Rotation paths and how fast each direction turns (degrees each step)
Each turn is a multiple of 5 degrees from 10 to 175, or 0.
Path 1:
[  9  15  20  15  -9   7   9  -6  29   9 -16   1  -6  23   2   9 -12  -7
   6]
[ 13  -7   3  33  11   6  18  -2  22   8  -7   0  13  15  13  12  -6 -12
   2]
[ 13  12  21  18  14   9   9  -7  20   2  -9   5 -14  23  -2   9 -21  -6
  -3]
[  8   6   9  23  -5  10  10  -2  28  17 -18  -4  14  18   9  11  -7  -7
  10]
[ 16   0  10  27  16   2  19  -9  23  -7   1   5  -5  19   5  12 -10 -14
  -3]
[  8  10  20  20   3  13   6   1  17  19 -23   0  -4  21   3   7 -21  -3
   1]
[ 13   5   4  24   7   8  14 -11  33   2   0   0  13  19   5  13  -2 -12
  10]
[ 12   1  20  27   4   0  18  -1  14   5 -14   5 -14  20   8   8 -18 -11
  -8]
[ 10   9   9  20  15  20   4  -5  25  16 -12  -1  14  19   2  10 -13  -2
   9]
[ 12   6  14  23  -5  -2  20  -9  30  -4  -4   3  -7  21   5  13  -5 -15
   2]
[ 11  -3  12  31  15  12  12   3  12  17 -17   1   4  17   9   8 -19  -6
  -4]
[ 12  17  14  14   9  12   7 -14  33   1  -3   2   0  24  -3  11  -9  -7
   9]
[ 10  -4  12  31  -8   0  20   2  20  11 -17   0   2  17  14  10  -9 -13
  -1]
[ 15   6  11  23  28  15   8  -7  20   4  -4   3   2  20   0  10 -17  -6
   0]
[  8  13  19  17 -13   5  11  -5  29   9 -16   0  -4  22   4  10  -9  -8
   6]
[ 14  -7   3  33  16   7  17  -3  20   6  -5   1  11  16  12  12  -9 -12
   0]
[ 12  15  22  16  10  10   8  -7  21   4 -11   5 -14  24  -3   8 -20  -6
  -1]
[  9   3   7  26  -4  10  13  -2  28  15 -15  -3  16  17  11  11  -5  -9
   9]
[ 16   1  13  26  18   3  18  -8  21  -6   0   6  -9  20   3  11 -13 -13
  -5]
[  8  11  19  20   0  14   6   0  20  20 -23  -1   0  21   4   7 -19  -3
   4]
[ 14   3   4  25   8   6  16 -11  33  -2   1   1  10  19   6  14  -1 -13
   7]
[ 11   2  21  26   6   3  16   1  13   8 -16   4 -14  20   6   7 -20 -10
  -8]
Speeds:
[  3   4  -1  -3   8   0   0  -7   5 -11  10   3  -3   2  -5   2   2  -2
   1]
155
[ 2 -9 -1  8  6 -5  6  3 -7 -4  2  2 -4 -2  4  0 -2 -4 -8]
130
Path 2:
[ 12 -19  -7 -25  -1  -4  33   7   4  -6  -1   4   2   1   0  -9  -4  -1
 -12]
[  4 -14   3 -14   2  -9   4  14   4 -31  10   7   0  -8  -5  -1 -26  -3
  -8]
[-19   1 -11 -11   7  -5 -11  10   5 -30  -4  16  -6   9  11   4  -4 -16
 -10]
[-21 -17  -6 -17   8   0  -3   8   4  -3 -15  21   3   1  -3 -17  18  -8
  -7]
[ -4 -23   3 -16   3   8   0  18   4   6 -17  -8   1   5 -16 -21 -13  -7
 -12]
[ -5 -13 -16 -11   5  13  11  -3   7  -6   3  -3 -13  13   2  -8 -32  -2
 -15]
[-13 -11 -21 -19  19   1   3  -6  11 -20  22   7   2   2  -4  -6  -7   3
   6]
[-12   1  -4 -25  18 -11   7  17   6 -22  -3 -12   3   7  -5  -9  13 -10
   6]
[-12  -8   5 -17  -3  -9  27   6 -10 -16 -22   2 -11   3   0 -14  -1  -3
 -10]
[-13 -26   1 -11  -9  -3  -1   2 -20 -17  -2  14  -1   4 -14  -7 -23  -2
  -4]
[-11 -17 -19 -16   8  10 -13   9 -10  -9   5   4   3  17   2   9 -10 -23
  -5]
[ -4 -20 -20 -28  17   8  10   5   6   1  -6   4   6  -6  12   0  12  -7
 -11]
[  7 -17  -5 -25   1  -6   8  13  16 -15 -12  -8  10  -9 -11  -9  -8  10
 -13]
[  1   0  -7 -11  -9  -9   9   9  14 -27  -1   7  -7  19  -3  -7 -21  -5
 -16]
[-15 -10  -4 -10  10  -3   3   5   4 -18  14  32  -8   6   1 -15  -2 -15
  -2]
[-23 -14   5 -15  23   4 -11  20   0  -7  -9   1  -2  -5  -5 -14   2 -16
   0]
[-20 -13 -10 -17   5  10   5   1   1  -2 -29 -12  -9   7   0 -12 -10   1
 -16]
[ -7 -23 -20 -17  -4   4  11 -12   1  -6   4   2   3  15 -17 -14 -16  11
  -4]
[  2 -10 -12 -21  14  -1  10  12   1 -16  24  -7   4  17  -8  -2 -11 -15
   6]
[ -9  -3  -4 -23  19  -5  22  10  -2 -23   0  -1  -8  -7  16   1   3 -11
  -3]
[-17 -14   2 -19  -1 -14   2   5  -6 -28 -19   7   4 -13  -6  -5   0   8
  -6]
[ -9 -14  -7 -12 -15  -5  -7  11  -8 -14 -16   8   4  25 -12  -4  -8 -13
 -13]
Speeds:
[ -1   2   7   0  -3 -10  -5  -5   0  10   5  -4   4   1   9   0  -1   2
   0]
0
[  7  -3   4   3  -8   0   7   1  -3   3   6   4  -2   7  -5  -4 -10  -2
  -1]
85
[ 3 -1  2 -3  5  0  5  6  0  7  4  2  3  3  0 -4 12 -9  4]
95
Path 3:
[ 23 -11 -18  -3  -5  -8  -6 -12  -4   9  19   5  -4 -13   5  10  16   0
 -22]
[  7  -5 -23   0  10   1   8  -9  -6  19  19   4 -14 -16  -9   3  17  -7
 -15]
[ 22 -12 -17  -7  10  -4  -5 -13  -8   1  13  -7  -9  -8   1  -5  21 -12
 -21]
[ 19  -8 -13   0  10  -2   9  -9 -12   6  14  -2 -16 -25   0   1  23   6
  -6]
[  9 -15  -7  -3  15  -3   5 -18 -10  -4  19  -8 -12 -12 -15  -7  21 -14
  -9]
[ 22 -18  -1  -1  -1 -11   1 -18  -9  -8  19  -3  -7 -20  -2   5  21   4
  -6]
[  2 -14  -4   4   4  -4  11 -19  -6   5  28   3  -9 -20 -20   6  15  -5
  -4]
[ 16 -19  -6  -4  -6 -11  -6 -22  -2  -3  25   0   0  -8  -8   6  14 -10
 -18]
[ 12  -9 -14   3  -5  -6   5 -13  -3  15  25  10  -7 -21  -6  15  13   4
 -13]
[  7 -10 -20  -4   5  -2  -2 -16  -1  12  23   2  -6  -6 -11   1  13 -18
 -23]
[ 26  -9 -20  -3   1  -5  -3  -9  -7   9  15   2  -8 -16   7   6  19   1
 -20]
[  8  -6 -20   0  16   3   9  -9  -9  14  17  -1 -16 -17  -9  -3  20  -8
 -12]
[ 23 -14 -11  -7  11  -6  -3 -14 -11  -6  13  -9  -9 -10   0  -6  23  -9
 -16]
[ 15 -11  -7   2   9  -4  11 -12 -13   2  18  -2 -15 -26  -6   3  23   7
  -2]
[  8 -18  -2  -2   9  -6   3 -21  -8  -6  23  -6  -8 -11 -17  -3  19 -14
  -8]
[ 20 -18  -1   0  -7 -12   1 -19  -6  -4  23   1  -5 -19  -4  10  17   5
  -8]
[  1 -13  -9   3   0  -4   8 -18  -2  10  29   6  -7 -16 -20   9  12  -8
  -9]
[ 18 -15 -12  -4  -6 -10  -8 -19   0   3  24   2   0  -7  -3   8  14 -10
 -23]
[ 13  -6 -20   2   0  -3   5  -9  -4  19  22   9 -10 -20  -3  11  15   2
 -15]
[ 11  -9 -21  -6  11  -1  -2 -13  -5  10  19  -2  -8  -6  -7  -3  17 -18
 -23]
[ 26  -9 -17  -3   6  -5   0  -8 -10   6  13  -2 -12 -19   8   2  22   4
 -15]
[  7  -9 -14  -1  18   1  11 -12 -12   7  17  -4 -17 -18 -13  -5  21  -8
  -8]
Speeds:
[  3   5  -6   2   3  -4   6  -5   5  -5   0  -4   4 -10   0   6   3  -6
  -4]
0
[-3 -6 11  2 -4 -4  2 -6  0 -8  4 -1  2 -2 -6  2 -1  2  7]
40
[-2  4 -1  4 -1  2  7  4 -1  7  1  4 -4 -9  0  5  0 10  6]
145
Path 4:
[ 16  15   1  -7  -3 -10  19   0  -8  -3  -6 -32 -20  -8   7   4   2   5
 -10]
[ 11  17  -4 -26  -2  10  26  -1  -8  -5   8 -12   2 -19  15   5   4  -3
  -3]
[ 14   8  -4 -13  -3  -1  11   8  -7  13   5 -26 -18  -9   9  18   1 -10
 -19]
[  6  19   1 -18  -2  -4  19  -2   1  -8  -7 -16 -17 -17  27   6   4   7
  -3]
[ 20  15  -3 -14  -1   1  25   1 -17   0   6 -28  -4 -10  -3   3   2  -4
 -11]
[  6  11  -5 -26  -6   8  15   5   2   6   7 -11  -9 -18  24  17   3  -9
  -9]
[ 14  15   0  -6   2 -11  15   1 -10   1  -8 -27 -24  -9  10  10   2   4
 -15]
[ 12  17  -2 -24  -6   7  28  -2  -3  -9   5 -18   0 -17  15   0   4   1
   1]
[ 15  10  -6 -15   0   3  14   7 -14  13   8 -21 -12 -11   5  18   1 -12
 -21]
[  6  15   0 -18  -7  -4  16   1   7  -3  -6 -19 -19 -15  28  10   4   4
  -4]
[ 18  18  -1 -12   3  -2  26  -2 -21  -5   1 -24  -7 -11   1   3   2   1
 -11]
[ 10  10  -5 -27 -10  10  18   6   4   6  11 -16  -4 -17  18  12   3 -10
  -6]
[ 11  15  -1  -9   4  -9  12   3 -12   4  -6 -20 -25 -10  15  16   2   1
 -19]
[ 13  16   0 -20  -9   2  27  -2   1 -10   1 -24  -6 -15  15  -2   4   4
   2]
[ 14  13  -5 -18   4   6  18   5 -19   8   9 -15  -6 -13   5  16   2 -11
 -18]
[  7  11  -1 -18 -10  -2  13   5  10   4  -2 -23 -20 -13  25  13   3  -1
  -7]
[ 14  21   0 -12   7  -5  24  -4 -20  -8  -4 -19 -11 -13   7   4   3   6
 -11]
[ 14   9  -5 -25 -12  10  21   5   2   4  12 -23  -2 -14  12   7   3 -10
  -5]
[  8  15  -3 -14   6  -5  11   3 -12   7  -3 -13 -22 -14  18  20   2  -4
 -20]
[ 14  15   1 -15 -10  -4  24  -2   3  -8  -3 -30 -13 -12  15  -1   4   6
   0]
[ 13  17  -5 -21   5   7  22   1 -21   2   8 -12  -1 -15   7  11   2  -8
 -14]
[ 10   7  -3 -17 -12   0  11   7   8  10   3 -26 -19 -12  20  15   2  -6
 -10]
Speeds:
[ 4  3  9 -3 -5  1 -5  3 -6 -7  9 -2 -4  1  7 -1 -4  0 -4]
0
[ 2 -3 -3 -5 -1  8  1  3 -3  5 10  2  9 -1 -5  2  0 -9 -2]
115
[  1  -4   0  -2 -11   1   0   2  13   1   2  -8   0   1   2  -4   0   0
   7]
175
